Here is a table of points, one per row:
[ 1.6  1.6  0.3  1.2 -1.1 -0.8 -0.5 -1.1 -2.1 -1.2  1.5  0.   1.2 -1.6
  0.6 -1.6  2.   0.7 -1.1 -1.8 -1.6  2.8  1.7 -1.6]
[ 0.6 -0.2 -1.8 -0.5 -0.5 -1.1 -1.6 -0.9 -1.6 -1.2 -0.5  1.  -1.2 -0.5
 -1.  -0.5  0.1 -0.9  0.3 -1.  -1.2  0.2  1.2 -1.6]
[-1.5  0.5  1.2 -1.2  1.4  2.5  1.5  1.1  1.2 -1.6 -1.6 -0.3 -1.6  1.5
  0.5  1.2  1.4 -0.1 -1.2 -1.9 -0.5 -1.5 -1.5 -0.5]
[-0.5 -0.6  0.9 -0.2 -1.6 -0.5  1.2  0.3  0.6  1.2  1.5 -0.4  0.1  0.5
  1.5  1.2  2.   0.7  1.5  0.4 -0.2  0.4  0.3  0.5]
[ 0.4  0.7  1.4  1.5 -0.7  0.8  0.8  1.7  0.6  1.5  1.5  0.   1.5 -1.6
  0.2 -1.2  0.1 -0.4 -3.1 -1.3  1.5  2.4  0.2  0.8]
[-0.3  0.4  0.1 -0.5  0.5  0.7  0.5  0.2  1.2  0.1 -0.9  1.9 -0.2  0.1
  0.8  0.8 -0.4 -1.2 -0.2 -1.  -0.2  0.1  0.4 -0.5]
[ 0.1 -0.2  0.2  0.5  0.6  0.9 -0.5  0.3 -0.1 -1.2 -0.9 -1.3 -0.5  0.5
 -0.3 -0.2  1.2  0.8  1.6  0.6 -1.2 -0.4 -0.4 -1.2]
[ 0.5 -0.6 -0.2  1.5 -0.9 -0.1 -0.5 -0.6  0.9  1.5  0.8  1.2  0.5 -1.2
  1.1  0.8 -0.3 -0.8 -0.3  0.1  0.8  1.6  1.2  1.5]
[-0.3  0.4  0.6 -0.9  1.1  0.6  1.2  0.6  1.2  0.5  0.1  1.2 -1.2 -0.9
 -0.1  0.1  0.7 -0.9 -0.3 -1.4  0.8 -2.1 -1.4  0.1]
[ 0.3  0.9  1.6  0.8 -1.6  0.5  1.5 -0.2 -0.2  0.8 -1.2 -2.   0.8  1.5
 -0.3  1.5 -1.2  0.7  1.1  2.6  1.5 -0.1 -0.6  1.5]
[ 0.2 -0.4 -1.6 -1.6  0.2 -1.9 -1.2 -1.2 -0.3 -0.2 -0.9 -0.9  0.1  1.5
  0.7 -0.5  1.1  0.7 -0.8  0.1 -0.9  0.4 -0.6 -1.2]
[-0.4  0.1  1.9  1.5 -0.2  0.8  1.5  0.6  0.9  1.2  0.5  1.5  0.5 -1.2
 -1.6 -1.6 -2.  -0.6 -0.3 -0.1  1.2  0.2  0.3  0.5]
[ 0.  -0.2  0.   0.5  0.7 -0.3 -1.2  0.2  1.   0.8 -1.6  0.1 -1.2  1.2
 -0.3  0.5 -1.  -0.4  1.5  0.8 -0.2 -0.9  0.2 -1.2]
[ 0.3  1.5  1.5  1.2 -0.5 -0.2  0.8 -1.1 -0.1 -0.2 -0.5  2.2 -1.2 -0.5
 -1.2  0.5 -1.9 -2.6 -0.8 -1.7  1.5 -0.7  1.2  1.2]
[-0.2 -0.9 -0.5 -0.9  0.1  0.8  1.5  1.9 -0.7  1.2 -0.2 -1.6  0.8 -0.2
  1.4 -0.2 -0.4  0.2 -0.8  0.1  0.1  0.8 -0.4  1.2]
[-0.7 -1.   0.2  0.8 -1.4 -0.2  0.5  0.6 -0.7  1.5  0.8 -0.7  0.1  0.1
 -1.5  0.1 -1.2 -0.9  0.2  0.   1.5 -0.5  0.2  1.2]
[-0.5 -0.8  0.5  1.2 -1.3  0.   0.1 -0.5 -1.1  1.5  1.2 -0.2  1.2 -1.2
 -1.2  0.1 -0.9  0.   0.8  0.4  0.1 -0.6  1.3  0.1]
[ 2.4  1.6  0.1  0.5 -1.8 -2.1 -1.2 -2.1 -1.2  0.1  0.5 -0.2 -0.9  1.2
 -1.  -0.5 -0.1  0.3  1.7  1.   0.1 -1.1  0.6  1.5]
[ 1.4  1.1  1.3  0.8 -0.6  0.7 -0.2 -0.6 -0.5  0.1  1.2 -0.8  1.5  0.8
  0.9 -1.2  0.6  2.  -0.4  1.3 -0.5  1.1 -0.3 -0.2]
[ 0.3 -1.4  1.   1.5 -1.1  0.1  0.1 -0.3 -0.7  0.8  1.5 -0.2  1.5 -1.2
 -1.4 -0.9 -0.3 -0.4 -0.1  0.1  0.5  0.4  0.8 -0.5]
[ 1.8  0.1 -0.2 -0.2 -0.1 -0.5  0.8  0.8 -0.1  0.1 -0.2  0.4 -0.5  0.8
 -0.5 -0.5 -0.4 -0.1  1.2  0.8  1.2  0.7  1.6  1.5]
[-1.5 -1.5 -1.  -1.6  0.4  1.1  0.8 -0.3  0.7 -0.2  0.1 -1.6  1.5  0.1
  1.7  0.8  0.1  1.5 -0.3  1.4  0.5  0.5 -2.3  0.8]
[ 0.3 -0.5 -1.3  0.1  0.1 -1.4 -1.2  0.8  0.4  0.8  0.8  1.2 -0.9 -1.6
  0.3  1.5 -0.7 -0.5  0.   1.   1.2  0.2  0.7  0.8]
[-1.6 -0.9 -1.1 -0.9  1.6  2.1  0.1 -0.6  0.7 -1.6 -1.2 -0.3 -0.5  0.8
  0.3 -0.2  0.9  0.6 -1.3 -0.2  0.1  0.4 -1.3  0.5]
[-0.9 -1.1 -1.1 -1.2  0.7 -0.1 -1.6 -2.1  0.4 -0.5 -0.5 -0.4  1.2  1.2
  1.4  1.5  1.1  0.9 -0.1  0.7 -0.9  0.4 -1.4  0.1]
[-1.6 -0.9 -0.5 -1.2  0.7  0.1  1.2  0.5  1.  -0.5  1.2 -0.4 -0.2 -0.5
 -0.4 -1.2 -0.3  0.5 -0.5  0.1 -0.5 -0.5 -0.9 -0.2]
[-1.9 -2.7 -1.2 -1.2  0.8  0.9  0.5  1.9  1.4  0.5  0.1  0.   0.8 -0.5
 -0.7 -0.9 -0.5  0.9 -0.5  0.3 -0.5 -0.5 -0.8 -0.9]
These points spread out most along one direction. For each point below, how far along it does it lie, from 0 to 99? The average is 50, and the first point in the table lies past the average. One standard deviation of the points above along it is 16.
[ 0.6  1.  -0.6  0.1  1.1  0.  -0.9 -0.5 -0.2 -0.9  0.5  0.  -0.2 -0.9
  0.  -1.6  1.1  0.7 -0.4 -1.1 -1.2 -0.4  0.2 -0.9] : 47
[-0.5  0.1 -0.1  0.1  1.2  0.6 -0.5  1.5  1.3  0.5 -1.6  1.  -1.6  1.5
 -2.2  1.5 -1.2 -1.8  1.3 -0.5  0.8 -1.8  0.4  0.1] : 46
[-0.4 -0.7  0.1 -0.5  1.2  0.1 -0.2  0.4 -0.2 -0.5 -1.2 -0.3  0.1  0.5
  0.2  0.8 -0.6 -0.3 -0.1 -0.3 -0.9 -0.2  0.2  0.8] : 40
[ 1.6  1.3  0.3  0.1 -0.4 -1.6 -0.9 -0.2  1.5 -0.9 -1.2  0.5 -1.6 -0.2
 -0.1  0.1 -0.1  0.1 -0.2  0.1  0.5 -0.9 -0.4 -0.9] : 51
[ 0.1  1.   0.2 -0.2  1.1 -0.8 -0.2 -0.8 -1.1 -0.5 -0.2  1.4 -0.5 -0.2
 -0.1  0.5 -0.6 -1.3  0.  -0.6  0.8 -0.2  0.5 -0.2] : 56
[ 0.8  1.  -0.4  0.8 -1.5 -1.   0.1  1.1 -1.8 -0.9  0.1 -1.3  0.5  0.1
  0.3  1.2  1.4  0.6  1.6  0.  -1.6 -0.5  1.1 -1.6] : 53
[-1.   0.4 -2.3 -1.6  0.3 -0.9 -0.9 -0.3 -1.3 -1.2  0.8 -0.7  0.8 -0.9
  2.  -0.9  0.5  2.1 -0.2  1.5 -1.6  0.7 -2.1 -1.2] : 31
[ 0.5  1.1  0.3 -0.5  1.3  0.2 -1.6 -1.  -1.2 -1.6 -0.5  0.1 -0.9  0.8
 -0.2 -1.2 -0.4 -0.7  0.2 -0.6 -1.2 -0.3 -0.1 -0.5] : 46
